128 stands for zero in the data rows.
Each row has a hidden score. How much does it go up from the first row of each pair to the second? 8 means little or no change, 16 a big rise and 0 a big fall.
[ 99 116 130 118 127 104 132 129 124 120 136 112]
[111 111 100 104 133 147 126 126 135 255 102 109] >> 0
[128 118 103 134 140 145 148 104 117 110  97  93]
[125  91  93 110 126 104 159 123 121 100 116 113] >> 8
[120  96 134 125 135 132 255 127 138 164 137 108]
[162 216 178 110 117 143 100 150 110 129 113 206] >> 7
[159 137 126 114 110 134 181 154 122 143 150 125]
[147 128 130 148 121 112 111 105 111 131 206 148] >> 13
[127 194 219 105 129 123 120 131 109 141 119 255]
[124 114 114 121 132 131 146 119 117 154 175 119] >> 12
[199 198 134 124 124 132 119 208 109 165 113 151]
[255 171 106 129 122 129 139 225 125 119 100 147] >> 10
[144 132  85 125 137 123 255 112 126 159 115 102]
[204 184 137 103 123 124 127 252 127 138 123 139] >> 5
[125 189 226 112 134 113  94 136 132 123 124 250]
[105 105 122 117 122 143 133 101 153 110 132 120] >> 12
[112  95 149 164 122 108 110 112 127 113 202 126]
[ 88  96  93 130 143 143 106  87 255 119 103 119] >> 1
[ 99 105 106  94 137 142  97  87 119 116 142 101]
[159 109 125 106 133 122 185 144 142 143 120 114] >> 2
[ 91 101 104 127 139 202  96  82 119 109 107  86]
[ 84  91 126 123 115 127 111 107 111  93 100  98] >> 7
[132 118 115 105 112 140 159 123 127 117 106 107]
[158 108 108 111 111 113 162 130 112 140 107 106] >> 6
[115  88  96 198 142 141 142 113 131 154 152 107]
[ 88  97 102 101 116 145 101  91  94  74  92  89] >> 12
[ 96 109 135 126 131 117 100 111 112 127 162 140]
[156 159 129 140 127 142 186 158 139 150 139 126] >> 3
[112 174 255 119 141 130 124 126 103  83 121 255]
[140 100 114 122 127 119 169 120 141 130 114 116] >> 4
[102  95  99 255 132 133 112 101 111  74 168 100]
[114 127 120 140 141 118 118 122 117  94 250 131] >> 7
[147 125 111 147 109 130 186 129 125 115 101 114]
[127 154 199 117 116 121 100 100 142 112 122 209] >> 8
[116 128 128 118 133 117 107 120 110 125 178 140]
[100 103 118 230 112  93 121  91 120  97 254 117] >> 16
[ 88  89  70 111 117 150 112  92 142  97  89 109]
[100 110  96 123 118 117 118 119 180 144 123 105] >> 4
[112  99 114 133 129 131 111  94 113 117 100 101]
[100 102 127 193 135 106 104  89 128 110 187 120] >> 13
[125 211 195 118 130 127 109 142 122 115 130 255]
[191 207 155 115  98 134 129 200 127 137 137 169] >> 5
[164 146 113 114 155 112 134 160 145 159 119 118]
[194 152 137 135 157 122 177 171 104 133 127 119] >> 11
[ 95  85 110 111 113 140  95 113 112 129 108 119]
[ 86  95 124 104 255 141 103  87  99 111  82 111] >> 8
[222 153 130 117 133 122 127 216 135 161 112 121]
[103 175 255 127 116 121  94 125 113 104 119 250] >> 16
[137 144 124 102 120 109 162 143 110 163 145 126]
[198 145 131  97 142 121 152 198 114 127 134 127] >> 8
[ 84  77  89 109 117 153 107  81 255 127  85  97]
[ 95 123 110 158  86  89 144 124 134 117 255 110] >> 16
[ 85 100  91 113 130 131  82  86 144  88  83 114]
[113 108 125 116 134 134 125 112 119 103 169 135] >> 11
[120 108  96 125 134 112 202 121 124 123 141 111]
[166 147 124 149 105 142 174 168 127 169 138 128] >> 3
[111 112 139 183 119 145 120 108 139  88 211 117]
[107 115  98 100 152 138 102  99 101 101 108  92] >> 2
[132 131 147 129 123 133 121 151 117 127 186 133]
[140 186 216 103 117 121 131 149 123  97 126 223] >> 6
[198 192 160  92 129  99 110 183 109 125 132 127]
[157 118  83 126 129 117 202 135 126 121 128 103] >> 11
[131  92 114 114 127 125 154 109 111 254 138  92]
[ 85  84 118 129 123 122  76  88 119 113  85  87] >> 16
[187 198 140 116 127 121 125 232 137 128 117 157]
[173 178 137 110 113 123  92 168 127 145 108 138] >> 8
[ 69 108  87 113 156 114  74  95 109  92 101  94]
[191 142 113 136 119 105 143 194 105 127 104 136] >> 1
[107 150 255 144 118 126 113 119 109 127 122 254]
[251 192 119 112 106 143 124 216 120 122 125 137] >> 5
[134 167 254 119 118 112 115 126 138 117 120 255]
[ 96 103 116 110 126 117 101  98 255  96 141  98] >> 11
[ 83  93 101 112 121 119  99 102 105 104 105 103]
[ 92  98 126 125 119 121  93 124 132 231 120  95] >> 0
[162 169 148 147  96 122 145 154 126 114 133 137]
[ 90  80  93 118 115 255 102 102 111  79  89 115] >> 14
[ 88  98 103 116 116 125  99 102 135 129 104  94]
[101  71  84  94 105 120  83  86 108 123 101 106] >> 9
[112 171 196 158 110 133 113 116 120  91 130 179]
[149 216 200 107 129 130  81 131 139  98 129 254] >> 4
[ 92 110  86 173 132 111 144 100 128 127 151  98]
[117 116  99 134 120 116 213 111 156 137 119 111] >> 4
[ 99  91 124 138 128 127 139 111 148 119 146 112]
[180 131 146 111 152 135 156 150 133 118 122  90] >> 5
[136 251 187 119 115 138 103 156 129 120 106 219]
[123 114 131 135 120 118 114 114 122 121 180 128] >> 14
[106 119 144 171 139 125 109 113 121 108 201 126]
[ 89 115 113  99 136 114 121  91 255 125  95 107] >> 0
[206 163 134 157 120 125 146 203 100 148 136 121]
[124 100 111 134 134 131 255 113 135 188 115 102] >> 7
[ 93 100 101 146 129 115 117  81 255 122  97  99]
[ 93  89  99 106 134 127  94  88 125 125  90  91] >> 10
[226 177  97 120 134 138 125 214  97 174 106 146]
[179 195 161 114 128 136 114 173 122 105 140 183] >> 16
[119 108 136 154 132 128 114 103 105 117 255 124]
[105  91  92 109 134 127  87  94 122 106  96 112] >> 1
[102 108 101 118 106 123 123  92 118 146  96  91]
[122 112 119 111 119 117 113 113 107 114  92 104] >> 9
[115 107  95 115 125 107 116 104 131 100 105 113]
[ 95 111 128 150 122 124 112  73 105 125 172 129] >> 11
[ 95 115  84 126 118 126 101 103 134 124  95 107]
[ 97  92 122 255 126 136 102  97 132 105 157 120] >> 15
[100 105 126 255 143 125 102 101 133 105 176  95]
[113 122 126 121 125 112 135 100 153 123 160 118] >> 3
[ 84 108 122 195 131 133  99 107 133 119 154 108]
[ 76  81  99 100 127 135  80 107 103 144 101 100] >> 3
[116 170 236 113 124 154  81 114  90 111 128 236]
[ 98  96  98 113 255 124  87  93 115  80  77 104] >> 9
[221 177 116 106 137 122 115 192 131 159 117 138]
[129 133 116 113 116 144 172 137 114 169 168 113] >> 14
[196 162 122 111 135 119 127 255 132 150 130 152]
[103 154 172 145 123 115 108 114 123 107 146 143] >> 16
[220 171  93 104 136 138 141 212 132 160 110 142]
[ 90  83 107 158 136 143 101  97 127 103 106  99] >> 16
[ 88 108 116 124 128 127 142 108 134  98 135 107]
[198 130 115 119 123 129 151 174 111 144 122 120] >> 1
[141 216 207 125 146 141 147 153 103 131 101 249]
[127 166 255 119 120 132 105 131 116 146 122 255] >> 8
[ 82  82 116 180 122 119  83 101 125 130 124 104]
[144 104 118 108 139 118 149 140  93 149 115  99] >> 4
[129 117 103 114 113 133 170 116 148 146 149 124]
[155 255 158 122 110 127 111 171 122 128 134 175] >> 6
[198 188 125 111 113  97 106 215 117 129 142 157]
[ 94  91  90 103 128 123  73  82 120 103  79 104] >> 13
[232 152 125 125 114 124 109 213 146 137 105 138]
[194 182 119 118 126 117 143 237 132 121 105 139] >> 9
[114 159 188 106 125 142  99 148 120  98 154 172]
[191 172 125 135 145 121 150 210 136 145 114 141] >> 0
[142 158 183 121 120 140 127 135 157  97 143 159]
[100 108 103 130 114 137 113 103 128 129 131 120] >> 7
[169 187 190 147 105 144 118 155 143 128 128 183]
[114 103 106 123 111 143 158 100 140 139 146 110] >> 11
[120 101 127  98 128 113 232 125 122 180 134 110]
[160 213 161 106 128 141  97 167 114 122 116 191] >> 9
[114 100 148 123 115 126 170 111 127 133 156 105]
[ 94  99  77 138 134 123  72 105 122 102 114  92] >> 9
[ 97  77 110  90 142 144  90  83 123  93  99 100]
[ 82  89 122  95 130 117 109  82 122  91  93 100] >> 8
[121  99 118 139 113 131 127 116 120 129 122  92]
[101  97  83 124 160 128  79  90 124 132  94  76] >> 7
[171 207 155 116 109 126 134 200 115 119 138 182]
[117 162 255 112 125 148 100 116 113  97 121 220] >> 12
[ 91 150 255 121 134 127 104 110  93 121 140 197]
[ 80 105  95 125 122 117  82  86 100  94  83 101] >> 9
[101  99 112 161 132  99  94  81 125 118 113  93]
[100  87  95  80 116 253  86  87 111  99  89  80] >> 11
[124 153 255 109 132 101 117  99 116 109 115 207]
[114 106 108 116 149 127 118 121 124 125  78  92] >> 6
